0: [-0.46  0.65  0.39 -1.44  0.34  1.34 -0.31 -1.43  1.83  0.07 -0.74  0.78  1.92  0.61 -1.65 -1.99]
1: [-1.2   0.93  0.87  0.58 -0.24  1.61 -1.78  2.1  -1.54 -0.77  1.34 -1.   -0.56 -1.06 -1.19  1.69]
2: [ 0.04 -0.13  1.49 -1.28 -0.06  0.31 -0.22 -1.52  1.21  0.69 -1.29  0.65  1.87 -0.62 -0.52 -0.64]
3: [ 0.59 -0.09  1.47  0.59 -1.26 -0.51  0.09 -0.14 -1.63  1.6  -1.64  1.31  0.92  0.61  1.5  -0.14]
4: [-1.82 -0.41 -0.63 -1.54 -1.15  0.08  1.09  0.29 -1.52 -1.68 -0.3   1.26 -0.81  0.31  0.75 -0.08]
5: [ 0.12  0.58  0.29  0.11 -0.32 -0.82  0.86 -0.34 -0.55  0.49 -0.99 -0.33 -0.03  0.57  1.76 -1.21]
6: [ 1.21  0.78  0.92  0.65 -0.16  0.54  0.23 -0.74 -0.49  0.2  -1.14 -0.23  1.29  1.61 -0.17 -0.46]
7: [ 0.91 -0.13  0.41  0.95  0.1  -0.56  0.03  0.2   0.33  0.41  0.55  0.52 -0.4   0.77  0.54 -0.53]
8: [-0.97  0.35 -0.28 -0.47 -0.6  -0.08  0.03  1.12 -1.68 -1.03  2.    0.24 -1.13  1.    1.15  0.79]
9: [ 1.09 -1.03 -1.72  1.19 -1.22  0.54 -0.42 -1.46  0.88  1.57  1.   -1.16  1.16  0.34  0.22 -0.12]
10: [-0.24  2.52  2.3  -0.21  1.45  1.38 -2.44  0.45  0.17 -0.3  -0.89  1.34  1.04 -0.61 -2.   -0.53]
11: [ 0.7   0.31 -0.13  1.31  0.08 -0.67 -0.89  0.19  0.44  1.39 -0.22 -0.27  0.45  0.08  0.35 -0.95]
12: [ 0.49  1.84  1.14  0.64  0.84  0.21  0.17 -0.96 -0.61 -0.9   0.27 -0.05 -0.93  0.08  0.59  0.85]
13: [-0.49 -1.48  0.35 -1.5  -1.11 -0.63  0.86 -0.6   0.22  1.75 -1.29  0.03  2.29 -0.07  0.44 -0.68]
14: [ 0.43  1.1  -0.29 -0.02  0.39  0.09 -0.55  1.49 -1.09 -1.14 -2.01 -0.79  0.32  1.12 -0.69 -0.42]
15: [ 0.03  1.15  0.16  0.2  -0.08 -0.24  0.71  1.34 -0.26  0.16 -0.52 -0.27 -1.02  0.42  0.5  -0.17]
16: [ 1.38 -1.07 -0.1   0.95  0.6  -1.49 -0.33 -1.12 -0.02  1.17 -1.34 -2.01  2.97  1.51  0.52 -0.51]
17: [-0.33  2.13  1.51 -0.28  1.23  0.84 -1.86  0.72  0.31 -0.16 -0.84  1.04  0.61 -0.11 -1.51 -0.63]
18: [-0.84 -1.54  1.38 -2.22  0.86 -0.53 -0.9  -0.07  0.96 -1.07 -1.18 -0.04  1.16 -0.89 -1.23 -0.04]
19: [ 0.91 -0.17 -0.34  0.93  1.35 -1.12 -1.    0.52  1.63  1.64  0.04 -1.22  1.06  1.58 -0.85  0.26]
20: [-0.56  0.26  1.12 -2.96  0.2   0.81  0.55 -0.46  0.99 -0.99 -0.26  1.2   0.55 -0.35 -0.19  0.86]
21: [ 1.53  0.25 -0.45  0.09  1.21 -1.02  0.61  0.07  3.22  1.44 -0.66 -0.33 -0.57  1.89 -0.63 -0.11]
22: [ 0.89 -0.96 -0.88  0.49  0.12  0.99  0.11 -1.83  1.34 -1.62  1.56 -1.07 -0.49 -0.63 -0.88  0.05]
23: [ 0.43 -1.47  0.13 -0.61 -0.99  0.65  0.12 -1.57 -0.71  0.92 -1.    0.26  3.02  0.   -0.26  0.24]
24: [-0.37  0.71  0.03  0.95  0.57 -0.5  -1.8   1.36 -1.02  0.25  0.04 -0.77  0.51  0.44 -0.27 -0.44]
25: [-0.63 -0.67  0.03 -1.04 -0.9  -0.71  1.61  1.37 -1.1   0.07 -0.88 -0.12 -1.44 -2.25  1.36 -0.46]
26: [-1.38  0.57  1.12  0.34 -0.78  0.2  -0.29  0.68 -2.28 -0.57 -1.07 -0.96  1.33  0.14  0.23 -0.43]
27: [-0.28  0.58  0.45  3.15  0.87 -1.67 -2.71  1.43 -1.5  -0.22  0.15  0.98 -1.41 -0.35  0.36 -1.38]
28: [-1.66 -0.36 -1.37 -0.99 -0.88  0.89  0.24 -0.34  0.58  1.46  2.15  0.66  0.83 -0.27 -0.36  0.05]
29: [-0.28  0.55  0.6   2.7   0.78 -1.09 -2.64  1.05 -1.3  -0.08  0.39  0.82 -1.06 -0.39  0.1  -1.13]
30: [-0.96 -1.04  0.25  0.55 -1.09 -0.51  0.36  0.87 -1.54  0.78 -0.21  0.32  0.46 -0.75  0.25  0.09]
31: [ 1.28 -0.35 -0.8  -0.46  0.12  1.25  0.88 -0.96  1.66 -1.91  0.12  0.88 -2.06 -0.73 -1.    0.26]
32: [ 1.03 -0.39  1.96 -0.76  1.03 -1.36  0.01 -1.43 -1.59  0.02 -2.54 -1.61  2.5   0.12  0.46  1.45]
33: [ 0.72 -0.84 -1.21  0.64 -0.1   1.05  0.49 -1.57  1.11 -1.13  1.67 -1.04 -0.53 -0.49 -0.66  0.53]
34: [ 0.37  1.21 -0.91  1.14 -0.06 -0.28  0.34  1.08 -1.1  -0.53  0.82 -0.91 -1.06  2.48  0.57  1.17]
35: [ 0.81  0.49 -0.12  1.83  0.17 -0.77 -1.09  0.63  0.33  1.09  0.19 -0.49 -0.19  0.56  0.18 -0.65]
36: [-0.12  0.69  0.78 -1.03 -0.59  0.67  0.02 -0.64  0.53 -0.56 -1.28 -0.28  1.71  0.37  0.14 -1.67]
37: [-0.31  2.41  2.13 -0.21  1.37  1.14 -2.11  0.68 -0.31 -0.4  -0.95  1.51  0.7  -0.66 -1.66 -0.11]
38: [ 0.03 -1.4   0.17 -0.79  0.13  0.15  0.29 -0.51  0.27 -0.76  1.13 -0.6  -0.45 -0.71 -0.16  2.12]
39: [ 0.62  0.59  1.46  0.86  1.14 -1.44 -1.58  0.93 -0.09  0.69 -2.79 -0.51  1.32  2.22 -0.67  0.14]
40: [ 1.73  0.08 -0.37 -0.14  1.19 -1.17  0.66 -0.11  3.61  1.67 -0.71 -0.15 -0.58  2.14 -0.62  0.08]
41: [-2.16  0.2   0.54  0.32 -0.1   0.45 -2.33  1.06 -0.55  0.4   1.95  0.5   0.2   0.12 -0.52 -0.01]
42: [ 0.9   0.37 -0.88  0.37 -0.24 -1.09  1.87  1.13 -0.77 -0.77 -0.39 -2.96 -1.73 -0.92  1.97 -0.75]
43: [ 1.13 -1.35 -1.59  0.75 -1.2   0.72 -0.14 -1.62  1.23  1.64  1.29 -1.16  1.18  0.1   0.06 -0.02]
44: [ 0.85 -0.43  1.3   0.41  1.28 -2.1  -0.06  1.03 -0.16  1.2  -2.46  0.56  0.79  1.08 -0.19  0.12]
45: [ 2.15 -0.96 -0.3   2.39 -1.19 -0.79 -0.78 -0.03 -1.57  0.   -0.8  -1.93  0.15  0.28  1.36 -0.31]
46: [ 2.26 -1.04 -0.11  2.02 -0.56 -0.69 -0.97  0.02 -1.22 -0.59 -0.3  -1.66 -0.24 -0.01  0.74  0.22]
47: [-1.58  2.66  0.11  1.35 -0.3   2.62 -3.2  -0.5  -0.41 -1.42  2.6   1.69 -0.26  2.05 -0.91  0.23]
48: [ 0.44  0.3  -1.48  0.   -0.4   1.42 -0.03 -0.53  0.61 -2.1   1.79 -0.96 -1.97  0.76 -0.01  1.04]
49: [ 0.84  0.64  1.44 -0.8  -0.22  1.9   1.3  -0.6  -0.71 -0.1  -0.11  0.61 -1.52 -3.49 -0.22  1.93]
50: [ 0.75 -1.21 -1.44  0.99 -0.57 -0.62  0.56 -0.03  1.84  2.22 -0.08 -1.26  0.59  0.75 -0.11 -0.86]
51: [-0.66 -0.49  0.1  -1.41 -0.65  1.82 -0.02 -1.5  -0.06  0.02  2.27  0.1   0.04 -1.46  0.05  1.51]
52: [ 1.13  1.02  0.61  1.14 -0.27 -0.54  0.68  0.33 -0.81  1.83 -1.69  0.37  0.76  2.12  0.41 -0.11]
53: [ 2.27  0.26 -0.11  1.64  0.79 -0.93  1.28 -1.1   0.83  1.44 -0.24  0.95 -1.3   0.11  0.52 -0.09]
54: [-0.44 -0.37 -0.71  0.61  0.34  0.24  0.5  -0.73  0.99  0.47  0.3  -0.02  0.47  0.69 -0.79 -0.02]
55: [-0.71 -0.04  0.56 -0.38  0.4  -0.36  0.16 -0.34 -0.83  0.08 -0.33  0.56  0.44 -0.26  0.17  0.43]
56: [-0.2   0.52 -0.12  1.02  0.56 -0.43 -1.44  1.43 -0.51  0.32  0.14 -0.81  0.17  0.51 -0.27 -0.32]
57: [-0.64 -1.37 -1.07 -0.01  0.41 -1.   -0.06 -0.45  0.71  0.35  1.27  0.25  0.06  0.87 -0.11  0.99]
58: [-0.88 -0.27  1.19  0.55  0.59  0.2  -1.41  0.64 -0.24  1.19  1.09  0.3   0.51 -1.25 -0.98  0.69]
59: [ 1.99 -2.23 -1.13 -0.39 -0.42 -1.15  1.96 -0.13 -0.28 -0.45 -1.74 -1.83  0.69  1.06  0.44  1.5 ]
60: [-0.14  0.79  0.12 -0.19  0.38 -1.28  1.43  0.56  0.2   0.17 -0.53 -0.74 -0.63  0.68  1.1  -0.64]

[-1.25 -0.38 -1.51 -0.74 -1.19  0.88  0.56 -0.18  0.68  1.28  1.92 -0.1   0.55 -0.29  0.04 -0.15] 28 54 57
[ 1.89 -1.83 -1.06 -0.73 -0.18 -1.1   2.22 -0.07 -0.01 -0.38 -2.03 -2.03  0.72  0.86  0.53  1.33] 59 60 16
[-0.04  0.94  0.23 -0.88  0.24  1.41  0.08 -0.71  0.91 -0.17  1.47  0.8  -0.71 -0.34 -0.59  0.84] 51 38 20
[ 1.73 -1.75 -0.89 -1.25 -0.26 -0.99  2.27 -0.11 -0.18 -0.91 -2.02 -2.14  0.62  0.79  0.54  1.12] 59 60 32
[ 1.91 -2.28 -1.23 -1.08 -0.22 -1.14  2.4  -0.14 -0.1  -0.34 -1.82 -1.76  0.63  0.51  0.37  1.59] 59 38 60
[ 0.13 -0.15  1.83 -0.51  0.72 -0.2  -1.03 -0.85  0.52 -0.64 -0.74  1.92  1.39  0.08 -0.65 -0.41] 2 55 17
[-0.7   0.48 -1.43 -1.94 -0.21  0.51  1.35 -1.22  1.57  0.5  -0.01 -0.83 -0.67  0.77  0.42  1.05] 54 57 38
[-2.13  0.27  1.21 -1.13 -0.84 -0.32  1.72  1.57 -1.07  0.84  0.13  2.   -1.44 -1.48  0.61  0.22] 25 30 4
[ 1.53 -0.37  0.8  -0.31  1.59 -1.17  0.19 -1.88  2.02  1.33 -2.4   0.58  2.32  0.72 -0.9  -0.66] 2 44 16
[ 0.73  0.68  1.87 -1.13 -0.12  1.71  1.38 -0.53 -0.48  0.14 -0.25  0.81 -1.45 -3.56 -0.27  1.66] 49 51 20
[ 1.18 -0.81  0.27  0.38 -0.5  -1.1   0.04 -0.34 -0.92  0.45 -1.85 -1.42  1.72  0.91  0.97 -0.02] 16 6 5
[-0.01 -0.29  2.33 -0.36  0.52 -0.29 -0.87 -0.83 -0.1   0.14 -1.    1.89  1.94  0.22 -0.61 -0.5 ] 2 55 36
[ 0.05  0.62  1.31 -1.04  0.9   0.06 -0.62  0.12 -0.09 -0.96 -1.13  0.15  0.22 -0.09 -0.2   0.39] 55 17 20
[-0.65  1.28 -0.46  0.33  0.4   2.   -2.05 -1.66 -0.23 -1.64  1.8   0.91  0.88  1.49 -1.28  0.38] 47 41 54
[-0.17 -1.34  0.56 -0.84 -0.42 -1.68  0.61 -0.22 -0.09  0.4  -1.99 -1.    1.37  0.96  0.88 -0.5 ] 13 5 60
[-0.66  0.26  0.91 -2.67  0.01  0.71  0.54 -0.21  0.51 -0.63 -0.62  1.57  0.45 -0.78 -0.03  0.49] 20 55 2
[ 0.26  0.88  0.31 -0.26 -0.12 -1.16  1.35 -0.45 -0.46  0.11 -0.97 -0.01 -0.12  1.09  1.69 -1.3 ] 5 60 15
[-0.07  1.77 -1.38  1.    0.78 -0.31 -0.33  0.66 -0.47 -0.28  0.57 -0.87 -0.32  3.46  0.49  0.94] 34 56 15
[-1.87 -0.51 -0.92 -0.93 -1.08 -0.07  0.86  0.11 -1.47 -1.47 -0.27  1.41 -0.62  0.56  0.75 -0.14] 4 8 55
[-0.21  0.13  0.33 -2.46  0.16  0.61  0.64 -0.34  1.26 -0.71 -0.41  1.27  0.11 -0.71 -0.17  0.47] 20 55 2
[ 0.53 -0.6  -1.06  1.03 -0.16 -1.14  1.36  0.3  -0.41  0.07 -0.31  1.01 -1.14  0.18  0.47 -1.07] 7 60 15
[ 0.01 -0.99 -0.33  0.3  -0.57 -0.89 -0.04 -0.61 -0.84 -0.11 -0.81 -1.88  1.57  1.09  0.48 -0.29] 16 5 6
[ 0.8  -0.22  1.94 -0.41  1.   -1.12 -0.3  -1.46 -1.61 -0.19 -2.53 -1.42  2.78 -0.01  0.35  1.  ] 32 16 6
[-1.46 -0.39  0.44 -2.03  0.04 -1.25  1.42 -0.47 -0.06  2.09 -0.03  0.98  1.45  0.8   0.9   0.34] 13 55 5
[-1.37  1.6   0.2   0.36 -0.01  0.6  -1.42  0.6  -0.37  0.18  1.42  0.19 -0.35  0.18  0.39 -0.17] 41 56 24
[-2.32  1.01  0.68 -3.18  1.25  0.49 -0.39  1.12  2.67  0.13  2.07  1.43 -1.04 -1.16 -0.58  0.29] 20 28 41
[ 0.41  0.2   0.2   1.02 -0.13 -0.37  0.69  0.2  -1.99  0.72  0.96  0.55 -0.15  1.91  0.71  1.78] 34 8 7
[-0.63 -0.1   0.67 -2.53  0.55  0.77  0.14 -0.55  1.12 -1.   -0.03  0.91  0.69 -0.21 -0.92  1.35] 20 18 38
[ 0.06  0.24  1.54 -0.04 -0.31  0.5   0.6  -1.15 -0.79  0.52  1.02  2.28 -1.43 -2.38  0.96  0.95] 49 55 51
[-1.71  0.3  -0.87  1.58 -0.51  0.16 -0.04  1.26 -1.69 -0.82  1.42  0.68 -1.88 -0.48  0.16 -0.51] 8 30 15
[ 1.02 -1.51 -0.92  0.42  0.48  0.52 -1.2   1.11  2.95 -1.11  1.54  1.21 -1.96 -0.42 -2.   -0.17] 31 22 33
[ 0.12  1.16 -0.31 -0.24 -0.11  0.   -0.05  1.59 -2.03 -1.4  -2.17 -0.62  0.05  1.3  -0.05 -0.42] 14 26 15
[-0.67 -0.09 -1.17 -0.99 -0.52  1.76 -0.46  0.32  0.79 -1.62  2.6  -0.03 -0.99  0.71 -0.86  1.71] 48 38 33
[-0.06 -0.04  0.13 -1.3  -1.63  1.37  2.13  0.26 -0.03 -0.47  0.42  0.04 -1.49 -1.83  0.87 -0.09] 25 49 4
[ 1.99 -2.07 -1.21 -0.78 -0.28 -1.31  2.26 -0.07  0.03 -0.29 -1.88 -2.03  0.55  1.    0.5   1.46] 59 60 16
[ 0.22 -0.82  0.02  0.71  0.38  0.78 -1.44 -1.21  0.55 -0.3   0.77  0.33  0.84 -0.45 -1.39 -0.12] 54 58 22
[ 0.78  0.61 -2.18  0.45 -0.31 -1.02  0.47  0.58  0.32  0.3  -1.46 -0.61  0.91  3.71  0.61 -0.68] 52 6 34
[-1.23  1.37  2.03 -0.2   0.42  0.66 -1.16 -0.35 -0.4   1.83  0.33  0.9   0.87 -0.45 -0.23  1.06] 58 55 17
[-0.2   1.23 -0.45 -0.5   0.01  0.43 -0.32  1.63 -1.17 -1.41 -1.35 -0.85  0.01  1.19 -0.37 -0.41] 14 15 56
[ 1.43 -0.15 -1.02 -0.53  0.32  1.2   0.71 -0.99  1.58 -2.42  0.2   0.48 -1.94 -0.24 -0.92  0.  ] 31 22 48
[ 0.34 -1.89 -1.46  0.   -1.03 -1.26  1.46  0.4   0.28  1.94  0.18 -1.52  0.5   1.08  0.9   0.59] 50 59 57
[-2.56  0.73  0.28  0.14  0.08  0.29 -2.47  1.11 -0.67 -0.94  1.75  1.02  0.    1.53 -0.47 -0.47] 41 24 56
[ 0.48  0.98 -0.52 -0.08 -0.04  0.31 -0.29  1.63 -1.36 -1.66 -1.75 -1.32  0.19  1.38 -0.46 -0.34] 14 15 56
[-1.63 -0.5  -0.85 -1.2  -0.75 -0.27  0.81  0.57 -0.83 -1.85 -0.57  1.17 -0.76  0.7   0.58 -0.39] 4 55 8
[-1.92 -0.24 -1.1  -1.25 -1.    0.15  0.99  0.23 -1.26 -1.7  -0.01  1.27 -0.76  0.45  0.56 -0.09] 4 8 55
[-1.48 -0.06  0.8  -0.95 -0.84  1.02 -1.57  0.85 -0.51 -0.69  0.98  2.21  0.23  0.15 -0.77  0.19] 41 55 58
[ 1.39 -0.14 -0.69 -0.63  0.56  1.37  0.51 -0.77  2.07 -2.43  0.01  0.87 -2.11 -0.68 -1.56  0.58] 31 22 33
[ 1.08 -0.29 -0.87 -0.71  0.33  1.31  0.88 -0.98  1.95 -2.49  0.26  0.79 -2.05 -0.56 -1.07  0.33] 31 22 33
[-0.74 -0.17 -0.07 -0.27  0.26 -0.17  0.31 -0.53 -0.92 -0.1  -0.38  0.48  0.44 -0.41 -0.16  0.42] 55 30 54
[ 1.72 -1.99 -1.18 -0.57 -0.55 -1.    2.16  0.03 -0.66 -0.41 -1.97 -2.07  0.67  0.86  0.78  1.63] 59 46 60
[-0.77 -0.7   0.28 -1.34 -1.21 -0.38  1.42  0.88 -1.79 -0.5  -0.68  0.25 -1.18 -2.23  1.56 -0.53] 25 4 30
[-1.21 -0.18  0.99 -0.7   0.29  1.44 -1.86 -0.37  1.46 -0.07  1.23  2.28 -0.04 -1.79 -1.72  0.09] 58 41 17
[-1.7  -0.25 -0.99 -1.24 -0.49  0.41  1.33 -0.33  0.51  0.94  1.59  1.49 -0.36 -0.41  0.04  0.21] 28 57 54
[ 0.32  0.51  0.02 -0.62 -0.07  0.52  1.38 -0.85  1.12  0.68  0.5  -1.04  0.22  1.07 -0.07  0.66] 54 60 7
[ 0.04  1.49  0.66 -2.55 -0.61  1.53  1.16 -0.49  1.66 -1.4  -0.47 -0.49 -0.98  0.93  0.35  0.16] 20 36 31
[-0.05  0.3   0.81 -1.74  0.87  0.64 -0.24 -1.66  1.71 -1.6   0.99  1.14 -0.02  0.45 -0.29  0.6 ] 20 31 38
[-0.6  -0.06  0.99 -0.71 -0.36  0.09  0.09 -1.   -0.98  1.04  0.51  0.56  0.96  0.17  0.52  1.21] 55 30 23
[-0.68 -0.46  0.35 -0.84 -1.   -0.71  1.23  1.39 -1.52 -0.03 -1.13 -0.18 -0.96 -2.02  1.58 -0.74] 25 30 15
[-0.47 -0.23 -0.75 -0.74 -0.56  0.94 -0.1  -0.36 -1.25 -1.23  0.56 -1.64  0.73 -0.29 -0.31  1.34] 38 55 51
[-0.46  1.68 -0.87  0.3   0.5   1.74 -1.72 -1.69 -0.12 -1.49  1.83  0.16  1.    2.33 -0.7   0.24] 47 48 54
[ 0.35 -0.18  0.27 -0.63 -0.25  0.36  0.49 -0.24  2.07  1.43  0.09 -1.03  0.58  0.42 -0.4   0.02] 54 50 11
[-0.27 -1.75 -0.23 -1.66  0.18  0.42  0.8  -1.86  0.2  -1.03  1.08 -0.37  0.7  -0.58 -0.28  1.39] 38 51 33
[-1.5  -0.15 -1.21 -0.84 -0.75  1.    0.43 -0.12  0.6   1.05  1.84  0.41  0.31 -0.59 -0.28  0.3 ] 28 51 54
[ 1.14 -1.79 -1.1   0.14  0.39  0.32 -1.28  1.13  3.15 -0.87  1.29  0.98 -1.64 -0.19 -1.98  0.12] 31 22 33
[-0.61  0.14 -0.66  1.13 -1.36  0.04  0.36  1.08 -1.24  1.11  0.4   0.89 -0.2  -0.54  0.82 -1.53] 30 15 7
[ 1.05 -0.18 -0.82 -0.84  0.49  1.24  0.77 -0.98  1.66 -2.23  0.53  0.9  -1.81 -0.34 -0.97  0.02] 31 22 33
[ 1.1  -1.27 -1.22  0.81  0.22  0.68 -1.02  0.8   2.8  -1.03  1.4   1.16 -1.99 -0.53 -1.62  0.  ] 31 22 33
[-1.76  0.01 -0.75 -1.03 -1.01  0.11  0.67  0.16 -1.64 -1.65 -0.29  1.37 -0.58  0.65  0.91 -0.59] 4 8 55
[ 0.91 -1.61 -1.59  0.38  0.32  0.5  -0.64  0.8   3.34 -0.67  1.6   1.18 -2.03 -0.56 -2.03 -0.23] 31 22 33
[ 1.09 -0.36 -0.63 -1.09  0.14  1.27  1.26 -1.2   2.01 -2.12  0.22  0.82 -1.86 -0.66 -0.94  0.35] 31 22 33
[-0.68 -0.79  0.74 -0.62 -0.23  0.8  -2.13 -0.15  1.79  0.39  0.38  0.94  0.02 -1.71 -0.71 -0.51] 58 2 18
[ 1.8  -2.03 -1.24 -0.56 -0.33 -1.27  2.32  0.35 -0.41 -0.37 -2.13 -1.81  0.38  0.6   0.51  1.52] 59 60 46
[ 0.15 -0.29 -0.22  1.02  0.44 -1.73 -0.79  0.67 -1.03 -1.26 -1.93 -1.24  0.45  1.26  0.32 -1.06] 14 24 56
[-0.73  0.17  0.15 -0.1   0.36 -0.19 -0.07 -0.19 -0.8   0.33 -0.41  0.51  0.5  -0.17 -0.23  0.11] 55 30 54
[-1.05 -1.52 -0.19 -0.22 -0.49 -1.39  0.92  0.47 -0.82  0.74 -0.95  1.54  0.27 -0.13  0.22 -0.76] 30 55 13
[-0.67 -0.05 -0.29  0.27  0.43 -0.39  0.    0.05 -0.59  0.28 -0.62  0.98  0.01 -0.43 -0.15  0.28] 55 30 54
[-0.71 -0.41  0.16 -1.11 -0.98 -0.34  1.11  1.01 -1.08 -0.23 -0.95  0.34 -1.1  -2.06  1.29 -0.73] 25 30 4
[-0.44 -1.82 -1.51  1.21 -2.28  0.49  1.05 -0.92 -2.98  0.82  2.13 -0.24 -0.38 -1.22  1.52  1.16] 30 8 51
[-0.54 -0.36  1.09 -0.86  0.12  0.65 -0.78  1.08  0.91  0.41 -0.11  0.54 -0.08 -1.72 -1.38  0.31] 58 55 18
[ 0.02 -0.27  0.26 -0.52 -1.38  1.    1.03 -1.53  0.06  0.35  0.97  0.15  0.65 -0.65  0.99  0.23] 51 55 28
[-0.14 -0.33  0.13 -0.24 -0.06  0.34  0.21 -0.73 -0.88  0.53  0.71  0.93  0.8  -0.75  0.14  0.41] 55 30 54
[ 1.82  0.59 -0.21  0.93  0.69 -0.53  1.67 -1.27  1.04  1.13 -0.24  0.82 -1.48 -0.38  0.54  0.2 ] 53 7 60
[ 0.1  -0.39  1.33 -0.91  0.27  0.2  -0.55 -1.07  1.2   0.52 -1.13  0.71  1.36 -1.11 -0.87 -0.5 ] 2 18 36
[ 0.79 -0.71  1.19  0.78  1.99  0.32 -3.25 -0.32  1.7   1.35  1.68  1.18  1.04 -0.69 -2.11  2.04] 58 19 41
[ 0.19  0.58  0.04  0.26 -0.22 -0.96  0.8  -0.38 -0.62  0.21 -0.87 -0.54  0.03  0.89  1.71 -1.34] 5 60 15
[ 0.17  0.47  1.2  -0.18 -0.32  1.45 -0.01 -1.02 -0.58  0.39  0.65  1.51  0.49 -1.4  -0.31 -0.02] 55 51 58
[-0.12 -1.11  0.56 -0.84  0.55 -0.83  0.33  0.51  0.58  1.32 -1.29 -0.18  0.46 -1.51 -0.55  0.2 ] 55 13 18
[-0.28  1.42  0.74 -1.85 -0.7   1.5   0.71 -0.56  1.2  -1.27 -0.42 -0.24 -1.09  0.27  0.22 -0.07] 20 36 15
[-0.75  0.14  0.13 -0.08  0.39 -0.43  0.11 -0.1  -0.86  0.27 -0.58  0.67  0.46 -0.01 -0.1   0.23] 55 30 54
[ 0.15  0.18  0.23 -0.15  0.82 -0.51  0.41 -0.25 -0.63 -0.36 -0.67 -0.37  0.35  0.7   0.04  0.92] 55 15 60
[ 1.71 -2.96 -0.06 -0.22  0.01 -1.11  1.34 -0.55  0.    0.37 -1.36 -1.73  0.12 -1.82  0.08  1.59] 59 38 46
[-0.22 -0.7   0.98 -0.82  0.42  0.72  0.32 -0.24  0.41 -1.2   1.42 -0.4  -0.89 -2.32 -0.57  0.91] 38 51 22
[-1.18 -0.03 -1.23 -1.04 -0.71  0.89  0.83 -0.28  0.61  1.26  1.6  -0.05  0.48 -0.58 -0.01  0.39] 28 51 54
[-2.96  0.18 -0.31 -0.14 -0.13 -0.46 -1.1   2.41 -0.63  0.49  0.71  0.24  0.18  0.34 -0.92 -1.13] 41 24 56
[-0.9   1.3  -0.56  0.25  0.55  1.39 -1.72 -1.19 -0.45 -1.52  1.41  1.01  0.58  1.71 -0.89  0.06] 47 41 54
[-0.34  0.7   0.79 -0.44 -0.43  0.73 -0.02 -0.12 -0.67 -0.2   0.59  0.78  0.47  0.8   0.24  0.31] 55 7 12
[ 0.71 -0.47  2.2  -0.71  0.86 -1.05 -0.19 -1.3  -1.89 -0.37 -2.02 -1.31  2.28 -0.34  0.41  1.36] 32 55 23
[ 1.15 -0.15 -0.86 -0.74  0.29  1.35  0.9  -0.83  1.61 -2.22  0.2   0.87 -2.03 -0.55 -0.97  0.3 ] 31 22 48
[ 0.08  1.25 -1.54  0.9  -0.25  0.14  0.61  0.41 -0.95 -0.56  0.43 -1.4  -0.35  2.71  0.33  0.12] 34 15 60
[-0.44  1.43 -0.58  0.63  0.61  1.54 -1.82 -1.26 -0.38 -1.43  1.33  0.65  0.64  1.81 -1.01  0.27] 47 54 12
[ 0.89  0.34 -0.62  0.12 -0.14 -0.99  1.73  0.98 -0.66 -0.73 -0.51 -3.03 -1.64 -0.83  1.83 -0.7 ] 42 60 15
[ 1.    0.26 -0.61  0.56 -0.37 -1.23  1.72  1.16 -0.75 -0.22 -0.46 -3.07 -1.83 -0.88  2.11 -0.84] 42 60 15
[-0.64  2.   -0.23  0.5  -0.04 -0.14  0.95 -0.88 -0.09  0.75 -1.22  0.31  0.24  1.47  0.77 -1.61] 5 60 6
[-0.56 -0.38 -0.54 -0.15 -0.87  0.94 -0.56 -1.1   1.18 -0.23  0.75  0.39  0.17 -0.47  0.02 -1.67] 54 28 36
[-0.14  0.01  0.3  -0.13  1.03  0.24  0.27  0.07  3.48  0.93  1.66  1.11 -0.87 -1.44 -1.28 -1.29] 54 7 31
[ 0.88 -0.4  -0.04  0.09 -0.64 -0.35  1.2  -0.46  0.   -0.12 -1.23 -1.37  0.08 -0.94  1.42 -0.84] 5 60 42
[ 2.56  0.51  0.4   1.61  1.18 -1.04  1.01 -1.26  1.39  1.35 -0.7   0.21 -1.21  0.07  0.32  0.  ] 53 7 21
[-0.89 -0.17  0.46 -1.45 -0.71 -0.56  1.32  0.93 -1.17 -0.29 -1.2   0.45 -1.04 -2.31  1.43 -0.91] 25 4 30
[-0.59  0.44  0.77 -2.47  0.31  0.59  0.06  0.05  0.78 -0.91 -0.55  1.17  0.5  -0.25 -0.31  0.48] 20 55 18
[-0.47 -1.08 -1.54  0.5  -1.05  0.76  0.79 -1.22 -0.39  0.11  1.77 -1.65 -0.09 -2.09  0.8  -0.5 ] 33 22 43
[-0.16 -0.74 -0.28  1.93 -0.68 -1.52  0.75  0.72 -2.12  0.56 -0.22  1.03 -0.84 -0.26  1.35 -1.31] 30 5 7
[-0.33 -0.71  0.56 -0.58  0.25  0.82  0.   -0.57  0.42 -0.98  1.74 -0.74 -0.36 -1.38 -0.62  1.1 ] 38 51 33
[ 0.    0.11  0.69 -0.96 -0.65  0.1   2.27 -0.58 -2.68 -0.72 -0.77 -1.01 -0.67 -1.55  1.93  1.29] 25 55 5
[ 1.88 -2.03 -0.79 -0.89 -0.11 -1.05  2.12 -0.14 -0.07 -0.72 -1.64 -1.74  0.43  0.54  0.33  1.51] 59 38 60
[-1.88 -0.49 -0.58 -0.9  -1.08 -0.08  0.79  0.34 -1.75 -1.41 -0.4   1.6  -0.58  0.29  0.69 -0.12] 4 55 8
[-0.76  0.35  0.37  0.03  0.58 -0.44 -0.28 -0.07 -0.93 -0.21 -0.45  0.48  0.46  0.34 -0.22  0.12] 55 56 24
[ 1.83 -2.01 -1.18 -0.27 -0.34 -1.38  2.26  0.28 -0.66 -0.41 -2.25 -1.78  0.47  0.75  0.51  1.32] 59 46 60
[ 0.68  0.71  0.53 -0.54 -0.99  1.06 -0.66 -0.04 -0.28 -1.1  -0.21 -1.31  0.51 -0.09  1.03 -0.33] 36 6 15
[ 1.72 -2.16 -1.17 -0.64 -0.45 -1.15  2.29  0.21 -0.41  0.01 -1.94 -1.87  0.47  0.36  0.46  1.77] 59 38 60
[ 0.37 -0.88  2.84 -2.88  0.15  0.27  1.27 -1.16  0.42  1.05 -2.59  0.51  1.46 -3.38 -0.26  0.86] 2 18 20
[ 0.63  2.05  1.21  0.55  0.89  0.27  0.29 -1.   -0.52 -0.66  0.06 -0.2  -0.68  0.48  0.88  0.73] 12 15 55
[ 1.77 -1.87 -1.   -0.93 -0.32 -0.79  2.3  -0.33 -0.04 -0.39 -1.98 -1.59  0.75  0.41  0.52  1.39] 59 38 60
